(in the rows, 128 means zero)
The rows of R fall into 4 groups, and each row is roughly a mix of its group's hidden directions; one row fits no group.
R (137 x 10):
[[166 118 134 103  90 171 145 109 156 152]
 [100 142 123 135 106 132 126  59 152 155]
 [ 87 141 153 103 151  98 134 132 136  74]
 [111 155 189 104 128 133 157 106 127 159]
 [146  99 163 161 109 113 146 128  99  80]
 [142  93 114 157 108 190 111 122 150 135]
 [133 127 145  91 108 142 148  66 149 150]
 [ 79 109 142 135 154  79 119 134 109  96]
 [150 103 139 110 114 153  88 127 143 186]
 [165  89 122 121 158 118 179 108 148 116]
 [102 105  81 142 140  82 102 159 127 126]
 [ 83 170 116 112 132 105 101  93 122  99]
 [138 117  79 129 110 120 106 189 145 131]
 [ 76 124 125 131 142  86 104 152  96 103]
 [130 146 126  91 133 141 130  59 155 143]
 [146 113  96 177 106 102 137 119 123 175]
 [ 72 106 146 147 126  82 119 155 120 112]
 [123  58  91 113 126 115 124 148 125 147]
 [113 131 127 161 120 110 110 200 119 142]
 [ 85 146  79 157 109  97 114 105 128 132]
 [173 137 119 109  90 158 166 122 144  97]
 [142  98 124  73 113 146 156  88 145 139]
 [120 132 170 105 186 101 122 137 119  98]
 [155 111 127 124 108 113 119  53 138 129]
 [115 116 162 141 123 135 107 156 102 191]
 [189 131 153 143  93 139 128 118 106 159]
 [ 80 153 102 152 148  94  93 106 120 132]
 [137 147 130 119 156 103 143 173 100  77]
 [159 135 108 114 113 131 183  84 146 107]
 [145 137 166  95 134 117 141 109 121  65]
 [124 152 183 125  98 160 122 120  85 134]
 [178 100 152 133  95 157 152 105 136 150]
 [ 83 133  93 158 126 125  93 157 133 163]
 [ 96 139 172 139 177 111 128  98 101 137]
 [133 136 113 129 148 125 199 137 136  88]
 [158 117 143 111  81 149 100  88 138 157]
 [142 136 169 126  91 142 133  73 158 132]
 [129 174 128 131 171 127 145 100 176 116]
 [119 181  75 148 144 109 107 146 132 119]
 [115 133 105 126 177  74 153 128 113 102]
 [107 164  88 130 131 153 107 182 116 130]
 [147 194 125 106 118 160 141 126 149 105]
 [ 90 148 139 123 180 106 125 159 100 153]
 [104 134 192 114 128 110 145 111 136  86]
 [103 180  89 101 129 158 137 145 102 118]
 [ 74 162 101 139 133 107  82 128 127 127]
 [134 112 101 153  83 140 172 148 108 159]
 [ 75 142 136 147 168 104 164 146 110 122]
 [131 138 179  95 162  94 114 119 148 101]
 [142 177 113 111 179 120 105 153 109 112]
 [147 138 128 117  79 187 128 103 138 148]
 [189 141 119 123 120 162 157 162 108 126]
 [102 157  95 152 131 137 124 163 142  75]
 [158 153 161 136 134 148 153  87 172 141]
 [124 147  78 142 129  95 133  71 137 126]
 [131 144 126 123  97  86 111  70 156 138]
 [135 144  79 129 130 107  73  96 138 144]
 [150 128 149 139 119 113 169 108 112  65]
 [128  54 123 120 125 134 129 140  89 144]
 [165 108 169 126 132 167 101 145 145 165]
 [179  95 158 160 117 141 117 100 131 155]
 [145 110 159 124 106 114 155  62 120 118]
 [ 80 143 130 152 154 126 113 186 117 116]
 [117 158 181 159 140 113 144 155  95 110]
 [106  84 140 159 135 136 148  90  85 142]
 [134 149 144 100  96 169 123 160 122 175]
 [148 122 152 114  95 150 133  61 144 133]
 [101 101 140 169 168  86 115 109 128 148]
 [140 106 120 143 137 153 154  75  95  91]
 [100 144 102 142 134 110 150  63 153 129]
 [184 144  86 140 109 149 133  98 150 127]
 [120 149 118 100 161 161 147 164  97 165]
 [112 116 172 116 150 151  82 127 146 168]
 [105 186 176 124 120 118 127 119 134  96]
 [ 98  92 181 133  96 117 142 129 107 155]
 [ 95  95 168 156 150 117  95 161 113 122]
 [166 132 124 100  89 166  96 134 140 161]
 [108 186 168 110 149 137 132 110 156 112]
 [109  69 155 134 123  93 134 130  95 105]
 [116 185  96 138 149 120 102 135 166 148]
 [116 106 150 166 149 161  93  83 139 136]
 [150  92 150 134 132 151 152 174 139  85]
 [ 92 125 118 157 164  82  92 127 112 147]
 [164  98 148 127 114 155 128 174 135  85]
 [ 72 127 158  90 127 124 152  95 109 123]
 [109 142 101 137 131 105 108 144 149  61]
 [135  96 153 106 160 130 171 100 156  97]
 [109 150  97 137 147 137  87 144 136 184]
 [158 149  79 135 159 148 136 116 170 150]
 [183 113 139 136 125 161 136 144 124 180]
 [145 111  81 134 156 153 137 162 171 114]
 [137 119 150 143 123  93 127 177 114  75]
 [141  93  73 151 148  88 138 135 140 110]
 [133 161 177 119 105 160 142  90 153 141]
 [138 156  85 138 159 134 114 174 119  91]
 [159 119 141 156 109 114 123  92 127  67]
 [133 102  71 134 136 146  90 162 151 135]
 [121 182 152 150 136 151 132 181 118 129]
 [ 93 112 195 102 112 129 123 129 106 120]
 [ 75 147 145 130 157  82 111 135 129  99]
 [160 166  75 120 104 152 122 148 151 138]
 [149 149 184 127  78 153 134 114 118 134]
 [114 115 179 137  78 157  99 113 129 140]
 [173 145  77 135  86 146 128 147 132 137]
 [138 109 115 105  93 141 146  65 144 147]
 [ 84 150 120 130 157 122 110 158 118 181]
 [171 139 103 112 127 146 173 120 144  83]
 [ 95 141 109 117 163  88 152 147 106  89]
 [102  89 144 139 112 141 116 144 136 192]
 [110 117 145 123 118 176 130 142 162 184]
 [188  86 121 154 133 131 144 136 161 137]
 [148 105 110 144 125 131 156  90 166  80]
 [149 121 154  97 169 117 132 112 151  75]
 [121  83 164 146  77 151 121 139 148 137]
 [150 117  88 131 122 123 128 192 121  95]
 [ 92 105 168 153 160  93 138 131  99 113]
 [132 120 120 174 163 132 110 144 100  76]
 [138  93 187 135 138 155 139  98 123 101]
 [145 140 117 114  88 135 106  66 138 155]
 [117 138  89 154  97 101 158  96 103 157]
 [157 105 154 121 141 103 178 123  99  93]
 [ 89 179 130 102 140 111 118 145 146  88]
 [100 153 183 105 159 138 139 109 127 161]
 [148 121 147 111 111 136 163  64 121 102]
 [ 97  96 189 140 122 101 125 118  99 121]
 [197 108 128 143 125 152 133 124 147 162]
 [100 118 124 148 136 121  69 109 173 144]
 [129 164 118 166  74 138 148  98 116 146]
 [142 155 100 118 123 132 193 112 140  95]
 [ 86 147 145 154 151  95  90 125 141 162]
 [100 164 148 141 175 112 143 131  81 122]
 [116 158 132 117 148  93 113 140 116  63]
 [112 154 122 126 129 105 174  89  80 136]
 [113 128 136 139 129  88 140  57 114 121]
 [118  90 184 136 114 126 135  81 127 146]
 [172 131 137  99  93 141 174  94 125 120]
 [124  92  64 126 136 108 122 160 108 112]]
In each list below, three rows fit none of the groups, and each other row fits one group, some only roughly. Which are they? Name them in the order they come.
    q_491: [120 102 167 124 124 125 113  62 151 139]
    q_88: [129  92 138 134 146 100 109 191 119 103]
    q_406: [101 141 154 111 140 123 158  66 145 149]
    q_635: [111 150 106 104 149 107 158 131 117  66]
    q_955: [ 81 161 121  97 131 135  91 165 126 147]
    q_327: [163 136  75 114 162  87 126 115 127 112]
    q_36: [159 119  65 131 130 154 124 170 128 137]
    q_791: [ 91 160 176 125 125 108 155  95 122 105]
    q_354: [141  96  73 143 113 145 146 151  95 102]
    q_128: [155 128  85 112 105 165 139  80 145 131]
  q_406, q_36, q_791
    q_229: [149 114 120 134 143 106 183  96 129  83]
    q_37: [118  84 107 155 134 129 127 183  93 133]
    q_531: [123 141 102 102 191 111 147  92 136 128]
    q_891: [155 140 124 150 116 162 109 120 142 193]
    q_165: [145 129 181 152 137 123 166  83 134 111]
    q_492: [ 97 168 174 132 167 113 148 122 147 110]
    q_823: [101 102 103 122 153  88 140 171 114  97]
    q_16: [151  86  90 141 138 107 139 170 139 160]
    q_747: [112 137  62 144 139 111  96 154 112 142]
    q_208: [110 191  89 114 149 140 106 149 139 130]
    q_646: [101 134 117 115 149  91 160  73 117 105]
    q_341: [137 170 102 157 118 113 104 125  92 173]
  q_492, q_823, q_16
    q_336: [140 131 147 101  97 152 113 110 128 193]
    q_592: [ 78 117 155 106 153  94  99 132 102 109]
    q_50: [167 150 104 138 103 156 135 154 103 174]
    q_348: [122 108 151 113 130 106 140  57 148 112]
    q_246: [ 97 122 166 138 140 105  75 165 125 113]
    q_499: [151 142 111 123 125 146 122 190 119  81]
    q_828: [ 91 174 137 118 155  97 151 144 132  90]
    q_395: [ 87  94 135 128 153 130  95 142  93 167]
    q_610: [145  92 110 117  79 155  91 132 125 159]
    q_759: [149 134 120 127  87 169 110 112 177 152]
    q_424: [142 162 156 109 145 121 133  76 138  86]
    q_726: [159 133 130 127 128 122 103  86 170  80]
  q_592, q_828, q_610
    q_119: [160  95 122 135 121 147  84 142 162 168]
    q_418: [107  74 149 110 146  95 147 127 125  89]
    q_467: [ 92  97 162 120 177  97 133 111 141 114]
    q_811: [193 101 116 100 132 147 151 153 133 135]
    q_155: [166 140 139 154  91 153 164  98 129 158]
    q_908: [141 136 184 133 140 135 165  87 130  99]
    q_614: [ 89 162  90 115 149 125 102 131 144  85]
    q_687: [ 87 119  90 156 137  89 119 152 135  92]
    q_290: [103 104 161 158 119 116 145 106 125  70]
    q_121: [110 120  67 118 158 101 116 150 159 132]
    q_856: [ 66 135 102 125 125 127  95 145  93 145]
    q_621: [145 134  98 148 107 147 145 146  97 187]
    q_541: [132 123 196 115 116 130 140  96 166 128]
  q_119, q_155, q_856
    q_748: [141  74 103 123 116 110 119 181 135 109]
    q_860: [133 146  71 153 111 160 126  83 129 131]
    q_993: [169 163 103 113  92 176 142 129 120 134]
    q_974: [149 161  94 102 138 127 113 184 104 140]
    q_496: [100 119 146 160 103 115  86 158 112 168]
    q_431: [143  79 146  90 103 159 123 166 130 121]
    q_529: [ 67 136 158 132 120 107  83 114 126 137]
    q_188: [133 117 100 137 178  91 153 169 125 109]
    q_555: [ 92 122  95 144 172  90 128 166 127 128]
    q_92: [101 181 129 121 159  86 139 125 157 114]
    q_749: [111 166  82 124 154 102 122 149 156  96]
    q_878: [107 117 153 131 149  97 179  83 113 135]
    q_863: [ 91 155  86 181 133 123 134 154 128 117]
    q_742: [187 115 118 124 106 146 170 111 153 113]
  q_431, q_92, q_863
    q_97: [116 121 193 164 133 114 128  95 109 142]
    q_943: [116  96 129 119  87 139  86  97 160 155]
    q_588: [ 97 150 113 142 132 140  87 176 113 164]
    q_495: [149 118 104  98 122 185 125 137 142 171]
    q_902: [159 160 133 133  93 168 158  93 144 145]
    q_766: [ 67 156 123 155 140  97 136 100 116 114]
    q_434: [118 149 167 114 141 115 142  59 123 130]
    q_99: [150 131 132 122  97 139 171  79 144  91]
    q_570: [130 111 137 118 134 113 144  66 136 180]
    q_564: [124  76 178 155 130 110 133 100 113 144]
    q_422: [148 176 102 149 152 143 113 155 165 153]
  q_943, q_902, q_422
